Each row of A is roughly a mix of the hidden directions of one of several groups; one row fits no group.
A (100 x 10):
[[-12.0  18.2 -11.9  35.2  -2.3 -19.4  -9.3  12.1  47.2  14.1]
 [-20.3 -19.6 -12.6  23.6 -14.1 -29.1  -7.6  31.7 -29.7 -19.8]
 [ -8.7  21.9   0.8   9.1 -32.3  27.3 -36.9  -9.3 -29.9  10.8]
 [ 14.2  -3.3  10.6  22.4   9.7  -2.0  44.7 -28.0 -28.1  20.0]
 [-16.8  19.0 -17.7  37.9 -15.4 -30.7  28.0  19.6   5.3  11.3]
 [-16.8 -19.8  -3.3 -24.4   3.4  16.9  46.7 -18.0 -28.4   1.5]
 [ 34.8  23.3   0.1  30.6 -11.2 -21.3 -36.0   5.4 -13.8 -10.6]
 [-33.3  13.9 -11.2  12.7  24.0 -22.4  11.6   8.4 -21.4 -39.6]
 [ 43.2 -16.7 -11.2  -5.4  16.6  26.9 -27.9  -1.1 -23.7 -15.7]
 [ 17.4 -33.9   5.9 -36.9   2.9   3.0  15.4 -13.1  10.3  38.9]
 [ 27.7  23.7  27.0 -19.3 -20.5  -1.0   9.1 -33.4  29.0   1.6]
 [ 34.4  -8.5  24.8  36.7  -4.9  -5.1 -11.9 -29.6 -19.7  15.0]
 [ 42.5  -7.0  -9.3   5.3  -2.9   3.8  24.5 -30.6   6.4  36.3]
 [ 32.2 -16.4   2.2  11.9 -13.6 -33.9  22.3  -0.3 -34.0 -21.4]
 [  6.3  -5.7  14.4 -46.2 -12.6  14.0 -13.3  21.0  38.5   4.9]
 [-47.3  13.8  -0.2 -10.1  33.3  15.1  27.9  -4.0  -0.4 -15.5]
 [ 26.7  -3.0 -26.7  14.2  15.1 -30.5  41.5  -6.0   7.3  16.8]
 [ 12.6   7.8  16.5   9.5  31.7 -24.7  25.3  -0.8 -14.9 -42.8]
 [ 48.3   2.8 -23.3  14.2   8.6 -20.6  15.3 -30.5   8.4   8.5]
 [  6.4   3.2 -47.6 -18.9  24.3  28.1 -16.8 -21.8   6.8  -5.7]
 [ 27.7  11.8  26.2  -4.3 -31.5  20.9   8.9  -5.6 -40.6  10.1]
 [-23.1  39.3   1.0   5.9  -7.9  17.7 -28.8  -1.5 -26.2 -29.7]
 [ 26.0  25.9  10.4 -14.4  13.7 -35.5 -29.0 -16.0 -14.7 -21.7]
 [ 23.6  25.8  32.0  27.4   1.6  20.8  17.5  -5.8   4.2  33.1]
 [  0.7   6.4 -22.0  30.7  25.3  -9.2  -6.3 -37.3 -33.6 -11.7]
 [  9.1  18.7   4.1  36.4 -34.0  -7.8 -37.2   5.7 -21.8  -3.1]
 [  0.5  14.5 -19.8  -1.4  -9.5   7.6  28.7  -4.7 -11.5 -56.2]
 [ -8.9   7.9 -20.5  -8.2 -25.6  35.6  12.9   9.9  20.3  40.8]
 [-12.7   1.6   4.5   4.3 -48.3  20.6   5.6 -36.0   7.4  23.5]
 [ 15.3  30.5   1.3  -3.9 -19.3 -19.5 -51.9 -13.1  -9.3   1.5]
 [ 47.6   3.0 -23.6 -29.2 -27.7 -16.0  -1.1  -2.3  11.4   6.7]
 [ 30.2 -25.3 -19.6  -2.7  28.9 -13.8  14.1 -16.4  36.8  10.3]
 [ 29.0 -20.4   6.7 -12.5 -30.7   4.0 -28.9 -14.6 -35.2  13.7]
 [ 11.2 -11.6   6.6  13.7   4.4 -38.3  12.2  12.6 -36.7 -35.5]
 [ -2.2  14.7  13.7  29.7   8.9  22.0 -48.1  21.2 -16.4   3.4]
 [  1.9   1.2   8.3  16.4  13.5 -56.0  -4.3  14.6 -13.8 -28.4]
 [-40.2  10.8  -0.3  -3.2  31.0   2.0  19.7  -7.5 -31.9 -27.0]
 [ 19.7  -5.4   4.5 -10.3 -21.5 -34.1   2.6  22.1 -28.1  38.0]
 [ 45.8   7.9 -21.1  21.7  24.9 -27.0  11.2  -1.6 -11.3 -14.7]
 [  7.0 -33.1  20.6  11.0 -21.6  28.3   8.4  28.8 -31.6   5.9]
 [ 23.2  16.1  14.9   6.9 -25.3  12.5 -42.1   0.7   7.7  34.5]
 [-13.5 -23.5  -0.3  -3.3  46.5   5.3  33.1 -26.1 -13.3   0.6]
 [ -8.0 -10.6   7.5  -3.7 -34.4  26.7 -46.9   9.4 -10.8  18.5]
 [  3.4 -30.9 -30.0 -13.4  45.0  -7.9  -3.7 -24.3   8.7  -9.2]
 [ 30.1  26.9 -42.8   6.3  -6.7   0.7  -0.3 -16.3  29.5  14.7]
 [ 40.6 -29.7 -17.9  -5.7  -7.4   6.6  -7.0 -28.6  -2.8  32.2]
 [ 35.2   3.2 -22.7  -2.1 -14.3 -29.4  20.3 -18.1 -15.9  32.5]
 [ 26.3  30.9  23.8  18.2  11.7   7.5  -4.1 -44.9 -11.0   2.8]
 [  7.0  11.8   1.8   4.5   4.4  15.8 -25.4  10.7  54.0  27.1]
 [ -9.3  20.2  -6.5  11.1  16.8 -37.8  29.0  -3.7  17.5 -37.0]
 [ 56.9  -9.9  -8.5  25.4 -22.1  -4.8   7.7   3.8  13.9  -7.4]
 [-36.4   3.0 -12.7 -21.5  20.9 -14.2  18.8   6.5   5.2 -43.3]
 [ -8.6  17.3  -4.3  14.8  19.6  24.6 -12.3   3.4  51.7  21.2]
 [ 28.6 -39.9  -6.9 -12.3   0.6  35.6   7.7  26.7  15.6   2.3]
 [-22.5  -2.1  -5.4 -35.2 -29.6  -6.1 -20.0 -27.4 -24.1  21.7]
 [ -9.3  -2.1   7.4 -27.1  22.8  24.6  46.1 -10.4  17.0  19.2]
 [  6.6  25.4  -2.4 -46.9 -36.1  -2.0   4.7  18.1 -13.1 -12.9]
 [-21.2 -17.0   5.8  11.5 -18.2  -1.6  13.2  27.0  31.6  41.8]
 [ 45.6  14.6  -0.7  46.0 -18.9  -1.7  -5.3  -8.0   2.9   5.1]
 [-14.4  49.3  10.7  20.6  17.1  27.9   6.4   2.8  22.3 -10.0]
 [-28.0  -7.8  37.7 -21.3 -15.8  -4.5  37.4 -22.1   0.5   3.8]
 [ 19.9  25.3  20.6  -8.5 -36.2 -13.9 -12.3   0.1 -37.9 -16.4]
 [-19.2 -29.3 -11.8   5.9 -10.5  24.4  45.0   8.6   6.7  25.4]
 [-21.7   3.0  -9.5 -45.0  -5.2 -30.9  16.5  -5.7  24.8 -19.9]
 [ -9.1 -38.3 -24.1 -19.7  -1.3 -39.4  19.3 -20.2  -6.0   1.6]
 [ 18.6  30.2  20.0 -38.2 -11.1  22.5  19.7 -23.9  -9.4  10.1]
 [ -1.8 -19.9  20.1  10.7  31.1  22.1 -21.5  29.9  29.0 -18.1]
 [ -8.4 -40.9 -21.4 -27.8 -25.2  13.8 -13.8  22.0  -3.9  20.1]
 [ 40.0 -30.8   1.3  -9.4  -5.1 -10.4  22.3  11.7  34.7  16.7]
 [ 29.4  12.5   7.2  22.6   8.1  -9.0 -26.4  17.5 -31.2 -34.5]
 [-29.8 -15.3  -2.3  -8.2  19.8 -20.8 -47.8  15.4   9.4  16.0]
 [ 25.3  10.2  37.3   8.3 -14.7 -15.4 -16.7   1.3  -9.2  43.2]
 [ 24.6  -7.1 -46.8  15.6  25.8  21.6 -12.4  19.9  -7.5  -8.1]
 [ 18.9   9.0  34.1 -33.5 -38.4  17.1 -14.4   6.9  -4.4  11.4]
 [-13.1  10.4  33.4 -24.9   7.6 -14.1   4.8  30.5  27.1 -30.6]
 [ 29.1   2.3  12.5 -12.8 -42.9  20.8 -10.0 -11.8 -26.0  23.1]
 [ 13.3   5.1  -4.4 -39.1 -15.1  16.8  19.4  12.1  40.4  22.0]
 [ -2.5 -31.2  12.5 -18.7  31.2  27.2 -22.2  30.1  16.8  -2.5]
 [-10.8   4.5 -18.3  27.7  19.9 -26.4 -34.9   1.5  -2.0 -36.6]
 [ 38.1 -10.2  20.6   6.7   1.9 -28.3  11.1  21.7 -38.2  -3.2]
 [ -7.5 -25.8  21.2 -26.6  23.0  -7.0   5.9  21.4  27.1  34.7]
 [ 20.1  -9.5  19.3   2.4   9.9   2.5  15.4  39.5 -23.8 -39.4]
 [ 25.2  -6.7  29.5  -3.8  14.2  -2.1  16.8 -17.7 -32.7 -38.1]
 [-25.3  19.2 -26.2   2.0 -13.7  -0.1  -5.5 -25.2  42.2  23.9]
 [-10.0 -44.8 -22.6 -23.9  18.3   8.3  34.4   2.7   8.2  -7.2]
 [ 19.4  -7.1 -26.3   6.9   9.9 -10.4 -14.7   7.0  42.2  38.4]
 [  6.3  24.1  36.8  -2.3  -1.6  11.7   1.8  -3.9  18.3  49.2]
 [ 12.3 -49.4  24.5  -3.8  -9.3  -5.5 -26.1  -1.3 -29.6   4.0]
 [-19.1  30.5   0.9  40.1 -31.0 -16.0  -6.0  19.4 -15.3 -11.0]
 [-13.8   4.7  26.8  -7.4  35.3   2.3  49.5 -12.3  -4.9  -5.4]
 [-17.2 -12.7  51.3 -35.0  -4.8   2.7  12.2 -13.3 -10.9 -10.1]
 [-31.6 -11.5 -10.9 -43.8 -19.0   3.0 -15.1 -16.4 -28.9   5.0]
 [ 43.9 -19.7  15.2   3.6   1.3 -22.6  28.6  16.7  25.4   8.7]
 [-33.0  10.1  -2.1 -12.6  -4.2 -11.6  13.0 -23.5  46.8  21.8]
 [-20.9  -9.4  31.2  -7.7 -37.0  31.6   4.9 -10.3 -28.0  -7.3]
 [ 11.2  33.7 -31.5  35.8 -20.7 -27.1  -1.6 -10.3   1.3   9.5]
 [-12.9  10.2  33.8  19.5 -12.5 -12.7 -12.5   8.6 -44.1 -24.6]
 [-10.0 -21.9 -23.5 -21.9   6.6  36.2  33.7   3.2   0.2 -28.0]
 [  6.7  12.6  10.1  51.4 -11.9  -5.7 -28.5  24.7  16.3  -9.2]
 [ 48.5 -22.0  11.4 -23.0   6.1  -9.2  13.8 -30.3  -5.7  11.5]]
Here is one row of each group, with its name. Which group are the others in?
[-41.0 -18.7  -9.1  -8.8  -2.9 -11.1  18.9  37.4 -22.9 -17.1]
(91)
[ 12.4  -3.9 -22.9 -14.0 -26.9  41.2  -4.0 -19.8  25.9  22.4]
(112)
[ -9.1  36.6 -24.9  -7.2   9.9 -18.9  -7.2 -40.5  23.8  -9.1]
(85)

[-26.6   8.8   8.3 -43.9  15.7  29.5  -3.3 -17.2 -23.3 -11.9]
(91)
[-12.4 -12.9  -0.2  11.4  17.8  31.4   0.9  34.7 -25.7 -35.7]
(85)
[-12.8 -33.5  24.9  -4.3 -22.1  27.6   4.0  19.4   1.5  36.3]
(91)
[ 21.8   3.9 -18.8  -7.0  28.5  17.9 -11.2 -14.7 -28.6 -41.3]
(85)
[ 29.3  -1.7  26.5 -14.9  -1.7 -27.5  -2.3  38.9  26.2 -11.9]
(112)
[-44.1   4.7  11.5 -13.5  35.4 -14.6  31.2   0.8  -7.6 -10.7]
(112)
[-35.1  -1.5  -8.1  38.4  -1.0   6.8 -32.4   2.5 -30.7  -8.3]
(91)
[ -4.3  16.7 -29.2   9.9  38.8 -19.7   0.6  -7.7  30.9 -27.1]
(91)
[ 32.7  26.3  43.5  -6.7 -22.0  -1.1  -0.5  22.6 -13.0  -6.2]
(112)
[-12.6 -27.4 -47.0  18.0  26.9  -8.9  23.5  -2.6   5.9   7.3]
(91)
[  6.0   5.9 -36.8 -16.6  -9.3  19.2  13.7 -33.5 -37.3  -5.8]
(85)
